Named moves come first, each a turn or a mirror and shown by rows before and after it. Which of them, in which order, take the first row of each pair that follows to the second? Write the first one first, as in the answered first pair.
Z (before -> after):
[-.16 -.01 .06 .08 .06 -.02 .11 .00 -.03 .07 .01 .04 .01 -.07 .08 -.05 .10 .01] -> [-.14 -.02 .04 .07 .06 -.02 .09 .03 -.01 .05 .00 .04 .01 -.06 .07 -.02 .10 .00]
[-.01 .05 -.09 .21 -.02 -.07 -.28 .16 -.09 -.01 .14 .02 .00 .11 .03 -.02 -.21 .07] -> [.02 .04 -.11 .20 .00 -.09 -.37 .02 -.07 .09 .14 -.01 .00 .09 .04 -.02 -.16 .08]
[-.18 .01 -.06 -.03 -.06 .03 .03 .05 .03 -.06 .07 -.05 -.06 -.10 .12 .06 .00 .05] -> [-.18 .00 -.05 -.03 -.09 .02 -.01 -.04 .08 .02 .04 -.05 -.05 -.11 .14 .05 .06 .03]
C (before -> after):
[.02 -.02 -.08 -.02 -.02 .02 -.07 -.12 .03 .08 .03 .02 .05 .14 .02 .03 .06 -.04] -> [.03 .02 -.05 .02 -.03 .00 -.12 -.07 .03 .00 .01 .00 .02 .09 .08 .02 .06 -.08]
[-.06 .16 .20 .04 -.11 .07 .11 .14 -.04 -.24 -.14 -.02 -.06 -.10 .17 -.01 -.03 -.10] -> [-.01 .12 .16 -.12 -.09 .17 .29 .05 -.15 -.11 -.19 -.01 -.02 -.01 -.02 -.02 -.06 .02]
[.00 -.06 .10 .02 -.04 .00 -.21 -.08 .21 -.15 -.05 -.11 -.13 -.02 .16 .16 .07 -.14] -> [.00 .02 .08 -.05 -.06 .12 -.02 .00 .16 -.21 -.11 -.16 -.09 .01 .07 .25 -.07 -.18]
[.06 .01 -.12 .17 .02 -.01 -.08 .08 -.04 .03 .00 .05 .06 .02 .13 -.09 -.09 .04] -> [.05 .05 -.11 .17 -.02 -.01 -.01 .15 -.04 -.03 -.02 .00 .06 .02 .09 -.03 -.14 .04]
Y (before -> after):
[-.01 -.13 .03 -.06 .03 .07 -.09 .07 .02 -.19 .09 -.02 -.02 .17 -.15 .16 -.20 -.02] -> [.00 -.13 .00 -.04 .00 .08 -.07 .12 -.02 -.19 .11 .00 -.03 .19 -.13 .12 -.22 -.01]
[.04 -.05 -.11 .11 -.13 -.27 .00 .03 -.09 .25 .01 -.15 .08 -.10 -.09 -.13 .13 .05] -> [.08 .00 -.06 .06 -.17 -.24 .03 -.01 -.09 .26 -.06 -.21 .09 -.16 -.06 -.05 .09 .02]
[.10 .09 .04 .01 .03 .17 -.16 .03 .01 -.12 -.02 -.15 .05 .06 -.10 .14 -.20 -.13] -> [.14 -.01 .05 -.01 .06 .09 -.29 -.05 .07 -.16 .03 -.08 -.02 .13 -.12 .09 -.09 -.12]
W (before -> after):
[.10 -.21 .08 .00 .13 -.28 -.25 -.20 .11 .08 .04 .06 -.08 -.02 -.05 -.16 .26 -.01] -> [.04 .01 -.04 .24 .06 -.32 -.35 .17 -.01 -.01 .07 -.02 .02 -.09 .09 -.06 .07 -.03]
[-.04 -.19 -.03 -.10 .17 -.04 -.03 -.01 -.09 -.04 .01 .15 -.03 .17 -.03 -.08 .16 .09] -> [-.06 -.07 -.09 .03 .10 -.08 -.15 .22 -.14 -.13 .04 .13 -.01 .12 .04 -.05 .07 .08]
[.00 -.19 .07 .11 -.01 .13 -.06 -.01 -.06 -.05 .15 .05 .01 .01 -.04 -.15 .07 .00] -> [.02 -.10 .00 .18 -.06 .14 -.08 .08 -.13 -.01 .15 .01 .07 -.01 .00 -.09 .02 .00]
[.09 -.07 .17 -.09 .09 -.14 -.01 -.14 .11 -.05 .05 .22 -.18 .12 -.11 -.04 .05 .05] -> [.06 .11 .08 .14 .02 -.17 -.11 .19 -.03 -.17 .13 .17 -.09 .05 .02 .02 -.09 .02]
Then:
Each pair is 2 to 3 moves apart.
[.00 -.02 .00 .03 -.03 -.02 -.20 .03 .06 -.12 .08 .00 -.03 -.01 .07 .06 .01 -.09] -> [.03 -.06 -.08 -.14 -.01 .06 .03 -.07 -.03 .03 .01 .02 .04 .10 -.14 .04 .00 .04] | C then C then C
[-.18 -.05 -.08 -.06 -.10 .03 .03 .12 .02 -.23 .06 .21 -.20 .01 .03 -.04 .01 -.06] -> [-.17 -.07 -.10 -.16 -.08 .06 .12 .01 -.04 -.08 .03 .25 -.16 .09 -.07 -.12 .01 .03] | C then C
[.03 .22 -.05 -.03 -.02 .01 -.13 -.19 -.04 .29 -.06 -.12 .02 -.08 .09 .00 .03 .03] -> [.01 .17 .02 .07 -.02 -.06 -.29 -.07 .07 .05 -.01 -.08 -.04 -.09 .22 .01 .06 -.07] | Y then C
[.01 .19 .07 .28 -.10 .05 .03 .19 -.02 .05 -.10 -.12 .09 -.23 .23 .09 -.07 -.21] -> [.06 -.12 .21 -.13 .01 .19 .34 -.21 .10 .10 -.20 -.06 -.03 -.05 -.11 .00 .04 -.13] | C then W
[.12 -.13 .08 .02 -.02 .06 .07 -.35 .19 .15 -.06 -.02 -.07 -.08 .06 -.04 .11 -.05] -> [.11 -.19 -.01 -.06 .00 .11 .27 -.24 .04 .14 -.04 .08 -.03 .01 -.14 -.09 .10 .10] | Z then C then Z
[-.07 .04 -.08 .18 .01 -.07 -.20 .14 -.07 .01 .17 .07 -.08 -.07 .05 -.06 .12 .09] -> [-.08 .02 -.13 .06 -.01 .03 .09 .05 -.17 .19 .07 .05 -.02 -.06 -.07 -.08 .13 .17] | W then W then Y
[.04 .02 .09 .06 -.04 .11 .00 -.02 -.01 -.13 -.04 -.11 -.05 -.07 .06 .13 -.07 -.06] -> [.00 -.15 -.02 .00 .05 .07 -.04 -.02 -.08 -.12 .06 .06 -.04 .08 -.07 -.05 .02 .11] | C then Y then Y
[-.10 -.11 .17 .19 .03 -.06 -.14 .04 .20 -.01 .09 .12 -.05 -.21 .26 -.17 .20 .03] -> [-.11 .10 .02 .07 -.04 .17 .36 .28 -.09 .02 -.02 .07 .11 -.17 -.01 -.09 -.04 .15] | Y then C then C
[.04 .06 -.04 .10 .00 .00 -.02 .11 -.05 .17 .02 -.05 .03 -.01 .03 .04 -.06 -.02] -> [.00 .01 .01 .13 .02 -.03 -.12 .17 .01 .02 .08 -.02 -.04 .01 .06 .05 -.02 -.05] | W then W then W
[-.09 -.04 .21 .03 .10 -.05 -.01 .09 .02 -.28 .15 .07 -.03 .03 -.05 -.07 -.09 -.01] -> [-.06 .03 .19 -.06 .06 .04 .15 .11 -.05 -.23 .04 .03 .01 .04 -.16 -.01 -.18 .05] | C then Y
